Rotation paths and how fast each direction turns (degrees a step)
Each turn is a multiple of 5 degrees from 10 to 175, or 0.
Each row of a path follows its step; steps can be skipped.

step 0: |  20 |   4 |  13 |  34 |   4 |   0 | -53 |  25 |  11 | -18 |  16 |  16 |  22 |  11 |  -2 | -15 | -14 |   8 |  -3 | -26 |  15 | -11 |  15 | -15 |  31 |  -5 |
step 1: |  18 |   7 |  37 |  -3 |  18 |  34 |  -3 |  18 |   7 | -26 |  13 |  23 |  22 |   7 |  12 |  -2 | -14 |  18 |  38 |  -4 |  14 | -32 |   9 |  -4 |  13 |  22 |
step 2: |  25 | -20 |  -8 | -29 | -10 |   7 | -12 |  15 |   3 |  -3 |  23 |  16 |  33 |  -5 | -14 | -20 |  -2 |  18 |  36 |   5 |  42 | -28 | -18 |   0 |   0 | -21 |
step 3: |  47 |   7 | -15 | -41 |  -3 |   9 | -16 |   2 |  -6 | -14 |  -5 |  -1 |  33 |   1 |   8 | -24 | -39 | -10 |   9 |   2 |  14 |   5 |  27 |   6 |  21 | -16 |
step 4: |  13 |  13 |  -4 |  -5 |  -5 | -34 |  -6 |   5 |   7 | -38 |  20 |  -4 |  26 |  -9 |   0 |  -3 |  -9 |  -2 |  -4 | -10 |  40 | -13 |  46 | -18 |  29 |   2 |
step 5: |  14 | -16 |   9 |  26 |   6 |   2 | -12 |  27 |  -7 |   0 |  22 | -10 |  24 |  16 |  16 |  14 | -29 |   3 |  23 | -39 |  12 | -30 |  28 | -12 |  31 | -11 |
step 6: |   3 | -12 |  22 |  -9 |  19 |  10 |  -7 |  21 |  41 | -14 |  -7 |  21 |  29 |  20 |   7 | -31 |  -6 |  19 |  22 | -18 |  12 | -26 |  -3 | -21 |  27 | -13 |
step 7: |  42 |   3 |   7 |  -7 |  -8 |   2 | -28 | -11 |   3 | -18 |  16 |  17 |  40 |  -4 | -20 | -26 | -20 |  -1 |  42 | -12 |  14 | -11 | -22 |   0 |  10 |  16 |
step 8: |  30 |  10 |   6 | -24 |  -4 |   2 | -17 |  -1 |   3 |  -8 |  32 |   7 |  35 | -13 |  30 | -23 | -17 |   3 |  18 |  28 |  24 | -25 |  36 |   8 |  -3 | -12 |
step 9: |   7 | -11 | -18 | -25 |   5 | -22 | -21 |  32 | -17 | -27 |  28 |  14 |  10 |  -6 |   5 |  -9 | -35 |  16 |  -8 | -23 |  34 | -11 |  25 |   8 |  23 | -11 |
step 10: |  21 |   1 |  -7 |  -7 |   7 |  12 |   2 |  29 |  10 |  -3 | -15 | -21 |  22 |  -9 |   5 |  -1 | -21 |  20 |  24 | -31 |  17 | -18 |  41 | -26 |  40 |  13 |
step 11: |  26 |   3 |  18 |  27 |  -2 |   6 | -35 |  19 |  22 | -10 |   1 |   5 |  39 |  14 | -17 | -11 |  13 |   9 |   9 | -12 |  32 | -18 |   4 | -22 |  27 | -23 |
|   6 |   8 | -14 | -13 |  -6 | -15 |   4 |  -7 | -14 |   3 |   7 |   3 |  -8 |  -5 |   9 | -12 |  -6 | -11 |  -3 |  11 |   1 |  -1 |   2 |  -1 |   5 |  -4 | => 70
|   3 |   8 |  14 |  -6 |   0 |  13 |  18 |   3 |   0 |   9 | -12 |  -2 |   5 |  -3 |  14 |  -3 |  -9 |  -2 |   2 |   4 | -10 |  -2 |  15 |  -1 |  -5 |   6 | => 160
|  -2 |  -3 |   5 |  -6 |   7 |   3 |  -9 |   7 |   4 |  -9 |  -7 |  14 |  -5 |  13 |   7 |  -9 | -10 |  -2 | -18 |   1 |  -6 |  11 |  -1 |   8 |   4 | -13 | => 125
|   0 |  11 |  -7 |   9 |  -1 |  12 |   3 |   4 |   0 |  -4 |  10 |   9 |  -1 |  13 |   7 | -15 |   3 |  -1 |  11 |   0 |  -1 |   1 | -13 | -11 | -15 |   4 | => 65
|  -2 |  12 |  -8 |   3 |  -3 | -11 |   5 |  11 |   3 |  -6 |  -7 | -17 |   1 |   4 |   8 |   0 |  -1 |   3 |   6 |  -9 |  12 |  12 |   4 |  15 |  -9 |  -5 | => 65

step 0: |   0 | -17 |  53 | -19 |  -9 |  15 | -11 |  -6 |  -1 | -36 |  16 |  -7 |  -4 |   0 | -20 |  31 | -27 | -25 |  -3 |  55 |  14 |  10 |   9 |  -2 |  18 |  13 |
step 1: |  25 | -13 |  25 |   2 |  13 |  -8 | -31 | -18 | -33 |  -3 | -17 | -22 |  14 |   4 |  -7 | -17 | -32 | -30 |  20 |  18 | -49 |   7 | -21 | -13 |  21 | -24 |
step 2: |  -7 | -15 |  47 |  -6 |  11 |  38 | -16 | -12 |   4 | -43 | -21 | -15 |   7 | -27 | -53 |  12 |  -3 |   8 |  -5 |  13 |  -2 |   9 | -17 |  17 |  27 |  15 |
step 3: | -16 |   7 |  48 | -10 |   0 |   4 | -24 | -22 | -13 |   9 |  -8 | -18 |  25 |  24 |  -3 |  11 | -27 | -53 |  19 |  31 |  -9 | -10 |  12 | -20 |  32 |   1 |
step 4: |  17 | -13 |  29 | -20 |   6 |   0 | -29 | -10 | -35 | -35 | -22 | -42 |   5 | -20 | -31 |  -8 |   8 |  25 |  24 |   7 | -32 |  20 |  -2 | -17 |  23 |   4 |
step 5: |  -8 | -10 |  50 |  13 |   4 |  35 |   2 | -49 |  -5 | -17 |   3 |   3 |  25 |  17 | -31 |  -4 | -35 |  -6 |  10 |  29 |  12 | -10 |  -7 | -13 |  15 |  30 |
step 6: |  15 | -16 |  32 | -18 | -39 |  -6 | -45 |  -8 | -31 |   1 | -16 | -13 |  26 | -12 | -20 |   5 |   2 | -30 |  13 |  26 | -37 |  11 |  17 | -16 |   9 |   7 |
step 7: |  28 | -13 |  34 |  10 |   5 |   7 |  20 | -18 | -19 | -55 |   3 | -16 |  -6 |  -6 | -31 |  17 | -25 |   4 |  38 |  21 | -14 |  -4 | -19 |  -1 |  27 |  19 |
step 8: |  -2 |   3 |  53 |  -5 |  -9 |  43 | -19 |  -7 |  -9 |  23 | -22 |  14 |  42 |   9 | -22 |  -7 | -14 | -23 |  12 |  25 | -37 |   7 | -20 |  -8 |   7 |   7 |
step 9: |  -8 | -12 |  32 |  -8 | -31 |   4 | -14 |  -8 | -10 | -43 | -29 | -39 |  -2 | -29 | -30 |  14 |   6 | -23 |  45 |   4 | -14 | -18 |  13 |   4 |  22 |   8 |
step 10: |  15 |  33 |  43 |  -7 |  16 |  26 |  12 | -34 | -25 |  -5 |  -7 |   4 |  23 |  23 | -18 |  21 | -12 |  12 |  34 |  18 | -25 |   7 |  -7 | -27 |  34 |  12 |
step 11: | -11 | -25 |  37 |  -9 | -42 |  41 | -31 |   1 | -25 |  -2 | -27 | -21 |  13 | -11 | -17 | -28 |   1 |   9 |  29 |  19 | -14 | -14 |  -1 | -13 |  -1 |  22 |
|   4 |   0 |  -1 |  -6 |  -3 | -19 |   1 |  -8 |   4 |  -5 |  -3 | -12 | -10 |   5 |  -2 |  -3 |   5 | -13 |  14 |  -3 |  -6 |   6 |   8 |  -3 | -14 | -14 | => 130
|  12 |   4 |   0 | -10 |   3 | -10 |   3 |  16 | -12 |  -2 |   9 |  -3 |  -7 |   6 |  15 |  11 |  -3 |   5 |   8 |   8 |  -2 |   3 |   1 |  -6 |  14 |   2 | => 115
|   2 |  -8 |  -4 | -14 | -16 |   3 |  -9 |  14 |  -6 |  -1 |  -7 |  -9 |  -9 |   0 | -13 |  -4 |  11 |  10 |  -8 |  -7 |  -3 |   5 |  -3 |   9 |   1 |   2 | => 155
|  10 |  -8 |  10 |  -4 |   1 |  -6 |  11 | -14 |   9 |   0 |   2 |  -5 |  -1 | -18 |   6 |   2 |   6 |   8 |   3 |  -9 |   7 |   5 |  -2 |  14 |  11 |   3 | => 145
|  14 |   6 |  11 |  -1 |   1 |   2 |  -5 |  -3 |  18 |   5 |  -7 |   9 | -15 |  17 |  -5 |   3 |   5 |   2 |  -2 |   6 |  10 |   1 |  -7 |  -5 |  -1 |   7 | => 140
|  17 | -16 |  -5 |   9 | -14 |  -7 |   1 |  -4 |  -7 |  -3 |  12 |  14 |   0 |  -3 |  -3 |   2 |  -7 |  -2 |  -7 |  11 |  -2 |   4 |  -3 |   2 | -12 |   4 | => 55

step 0: | -22 | -25 |  10 |  -4 |  37 |  -3 | -26 |  -1 |  14 |   6 |   0 |  19 |  28 |  -1 |  -4 |   8 |   7 |  18 | -16 |  10 | -10 |  39 |  47 |  -2 | -24 |  -7 |
step 1: |  -6 |   1 | -23 | -13 |  22 | -22 |  23 | -17 |  11 |   7 | -24 |  40 |  -4 |  20 |  16 |  -6 |   3 | -15 |  17 | -36 |  11 |  26 |  16 |  25 |  13 |   0 |
step 2: |  11 | -10 | -31 |  35 |  -8 | -18 | -43 | -19 |   0 |   0 | -30 | -14 |  29 |  14 |   2 | -28 |  10 |   4 |   7 | -20 | -22 |  -6 |  19 |   1 |   9 |  -1 |
step 3: |  12 |   5 |   7 |   3 |  44 |  18 |  -3 | -13 |   1 |  22 | -29 | -26 |  -2 |  15 |   9 |   3 | -31 |  -9 |  14 |  11 |  -8 |  24 |  35 | -34 |  10 | -11 |
step 4: | -14 |  26 |  -4 | -29 |  15 |   1 |  -9 |  11 |  -5 |   4 | -36 |   6 |  28 |   7 |  -2 |  -6 |  10 |  32 | -20 | -12 | -15 |  51 |   5 |  19 |  -4 |   0 |
step 5: | -21 | -25 |  -2 |  -5 |   5 | -19 |  -9 |  -7 |   0 |  37 | -13 |  38 |  24 |  21 |  -3 | -24 |   1 | -11 |  44 |   9 |  -2 |  11 |  22 |  12 | -18 |   9 |
step 6: |  34 |  -5 |  -4 |   4 |  17 | -40 | -20 | -13 | -23 | -11 | -16 | -10 |  -2 |  19 |  -2 | -15 | -12 | -11 |  -2 | -36 |  23 |  17 |  37 |   9 |   1 |   0 |
step 7: | -16 | -24 |  -4 |   8 |  18 |  24 | -35 | -30 |  30 |   2 | -32 | -13 |  -3 |   9 |  12 |  12 |   5 |  -2 | -16 | -14 | -34 |  29 |  28 |  -3 |  -1 | -10 |
step 8: |  -7 |  25 | -37 | -13 |  29 |   2 |  11 |  23 |  18 |  19 | -18 |  14 |  35 |  -3 |  14 |  -2 |   0 |   7 |  27 | -19 |   4 |  29 |  24 | -15 |  21 |  -8 |
step 9: |   5 |  14 |   1 |  25 |  13 | -30 |   5 | -21 | -17 |   8 | -38 |  16 |  26 |  36 | -13 | -37 |   5 |  14 |   2 |  15 | -29 |  11 |   7 |  17 |  -1 |   6 |
step 10: |  10 | -14 |   7 | -27 |  14 |   7 | -40 | -15 | -19 |  35 | -33 | -22 |  -3 |  20 |  10 | -15 | -17 | -16 |  25 | -10 |  13 |  17 |  14 |  -1 |  -3 |  26 |
step 11: |  -8 |  -8 |  -4 | -11 |  12 | -13 | -33 |  11 |   1 | -15 |  -6 |   5 |  17 |  -5 |   7 |  -1 | -20 |  20 | -23 | -11 |  -6 |  43 |  50 |   1 | -27 | -28 |
|  15 |  -1 |  15 |  15 |   2 |  10 |  -4 |  -7 | -13 |   7 |   2 |  -9 |  -7 |  -3 |  -4 |  -6 |   7 |  -1 |  -3 |  -6 |   1 |  -1 |  11 |  -7 |   1 |  13 | => 100
|   3 |   7 |   4 |   3 |  -5 |   4 |   3 |   7 |  -1 |  -9 |  -5 | -11 |   3 |  -6 | -11 |  18 |   5 |  -9 |  15 |  -2 | -14 |  11 |   3 |  -6 |  -7 | -10 | => 85
|   2 |  -9 | -12 |  13 |   4 |  -2 |   0 |  -8 |  16 |  -9 |   6 |   5 |  -6 |  -3 |   4 |   8 |  11 | -10 |  -6 | -18 |   3 |  -4 |   7 |  -1 |   6 |  -6 | => 65
|  -1 |   2 |  -6 |  -1 |   9 |   4 | -13 |   0 |   3 |  -6 |   9 |   7 |   1 |   5 |   0 |  14 |   0 |   2 |  18 |  13 |  11 |  -2 |   6 | -10 |   2 |  17 | => 145
|   6 |   3 | -12 |  -6 | -10 |   7 | -15 |   0 |  -1 |  14 |  -7 |   4 | -13 |  -7 |  11 |   4 |  13 |   5 |   5 |  -2 | -10 |  -2 |  -7 |   7 |  -7 |   2 | => 130
| -12 |  -2 |   1 |   2 | -16 |  14 | -14 |   4 |   3 |  -1 |   1 |   4 |  11 |  -9 |  -1 | -14 |  -3 | -16 |   2 |  -3 |   4 |   7 |  -3 |  -4 |   9 |   3 | => 130
|  -1 |   3 |  10 |  -4 |   1 |   9 | -15 |   6 |  16 |   5 |   3 | -12 | -11 |   4 |   2 |   6 |  -7 |  10 | -11 |   2 |   6 |   7 |   3 |  -7 |   5 | -15 | => 95

step 0: |  34 | -14 |  37 |  -4 | -27 |   8 |   5 | -17 | -14 |  -3 |  20 |  17 |  -4 | -24 |   7 | -26 | -15 |  -5 |  27 |  12 |  15 | -11 | -30 | -20 |   8 | -19 |
step 1: |  -4 |   9 | -19 |  20 |  11 |  -4 |  15 |  13 | -38 | -29 |  27 |   0 |  26 |   5 |   3 | -34 |   6 | -35 | -12 |   6 | -10 | -21 |  -8 |  -3 | -14 | -26 |
step 2: | -12 |   6 |  -8 | -28 | -15 |  36 |  21 | -15 |  -2 |  -6 |  10 |  39 |  19 |   0 |  15 |   1 |  18 |  -8 |  10 | -43 |   5 |   3 |   4 |  21 |   9 | -29 |
step 3: | -20 | -14 | -23 |  -6 | -17 |  19 | -14 |  43 |  16 | -25 | -12 |  -6 |   8 |  21 |   3 | -23 | -23 |  -3 |  13 |  11 |  16 |   0 |  37 |  27 |  10 | -15 |
step 4: | -14 |   2 | -25 | -25 | -15 | -14 | -31 |  10 | -26 |   7 | -11 | -25 |  10 |  12 |  11 |  28 |  -2 |  22 |  30 | -44 |   3 |   6 |  -1 |   1 | -14 |  15 |
step 5: |  20 |  -9 |  -7 | -11 | -12 | -10 | -17 |   4 |  27 | -30 |  14 |  13 |   2 | -11 | -22 |   3 | -23 |  29 |  21 |  14 | -13 |  42 |  -3 |  -2 | -28 |  22 |
step 6: |  11 |  10 |   8 |  40 |  37 |  -2 |  -3 |   8 | -18 |  26 |  26 | -17 |  12 |   2 | -15 |  21 |   7 |  13 |  29 |  10 | -13 |   9 |  28 |  -8 | -29 |  -1 |
step 7: |  23 |   3 |   4 |   2 |  21 |  17 |   2 | -30 |  -3 |   0 | -18 |  20 | -10 | -49 |  20 |   7 |  10 |   4 | -17 |   1 | -32 |   7 |  34 |   5 | -10 |  18 |
step 8: |  -5 | -43 |  19 |  11 |  29 |  24 |  -2 | -21 |   0 |  23 |  -8 | -10 |  12 | -11 |  16 | -27 |  -6 |  23 |  10 |  36 |  21 | -27 |   1 |   7 |   6 |  -3 |
step 9: | -36 | -11 |   2 | -12 |  21 | -32 |   7 |   5 | -25 |  -6 | -20 |   9 | -17 | -24 |  25 | -13 |  -1 | -33 |  13 |  -5 | -13 | -35 | -23 |  -3 | -10 |  10 |
step 10: |  -1 | -15 | -12 | -15 |  18 | -23 |  15 |  -6 |  10 |   4 |  12 |  23 |   4 | -16 | -19 | -35 |  -2 |   7 |   4 | -18 |  21 |  19 | -41 |  28 |  20 | -27 |
step 11: | -11 | -15 |  10 | -14 |  -2 | -29 |  37 |  37 |  -5 |   9 |  -2 |  -3 |  19 |  18 | -31 |   0 |  -8 | -39 |   4 |  -8 |   1 |   5 |  32 |   6 |   5 | -18 |
| -10 |   4 |  -2 |   2 |  -4 |   3 |   1 |  -5 | -10 |   2 | -11 |  11 |   1 | -13 |  -3 |  23 |  -8 |  -8 |  -6 | -10 |   6 |  -1 |  -5 |  -5 | -11 |  -1 | => 145
|  -2 |   9 | -16 |  -7 |  -4 |  -8 |  14 |  -9 |   5 |  -6 |   0 |  -8 |  -6 |   9 | -11 |   2 | -13 |   3 |   9 |  -8 |  10 |  -2 |  12 |   4 |   1 |   6 | => 45
|   9 | -11 |  -2 |  -7 | -12 |  -2 |  -5 | -12 |  17 |   1 |  10 |  15 |  -8 |  -9 |   0 |  -1 |   3 |  10 |  -9 | -10 |   2 |  -3 |  -1 |   8 |  -4 |  -3 | => 140
|   4 |  13 |  -5 |  12 |   3 |  -5 | -13 |  14 |  -6 |   3 |   3 |   0 | -21 | -11 |   2 |  -7 |  -4 |   0 |   1 | -10 |   5 |  -8 |   6 |  -1 |   4 |  -7 | => 125
|  -7 |  -5 |  13 |   9 |  17 |  -3 |  -9 | -18 |  -4 |  -2 |  -4 |  -1 | -16 |   5 |   0 |   1 |  -4 |   9 |  -1 |   3 |  -4 |   8 |   7 |   5 |  -9 |   9 | => 35
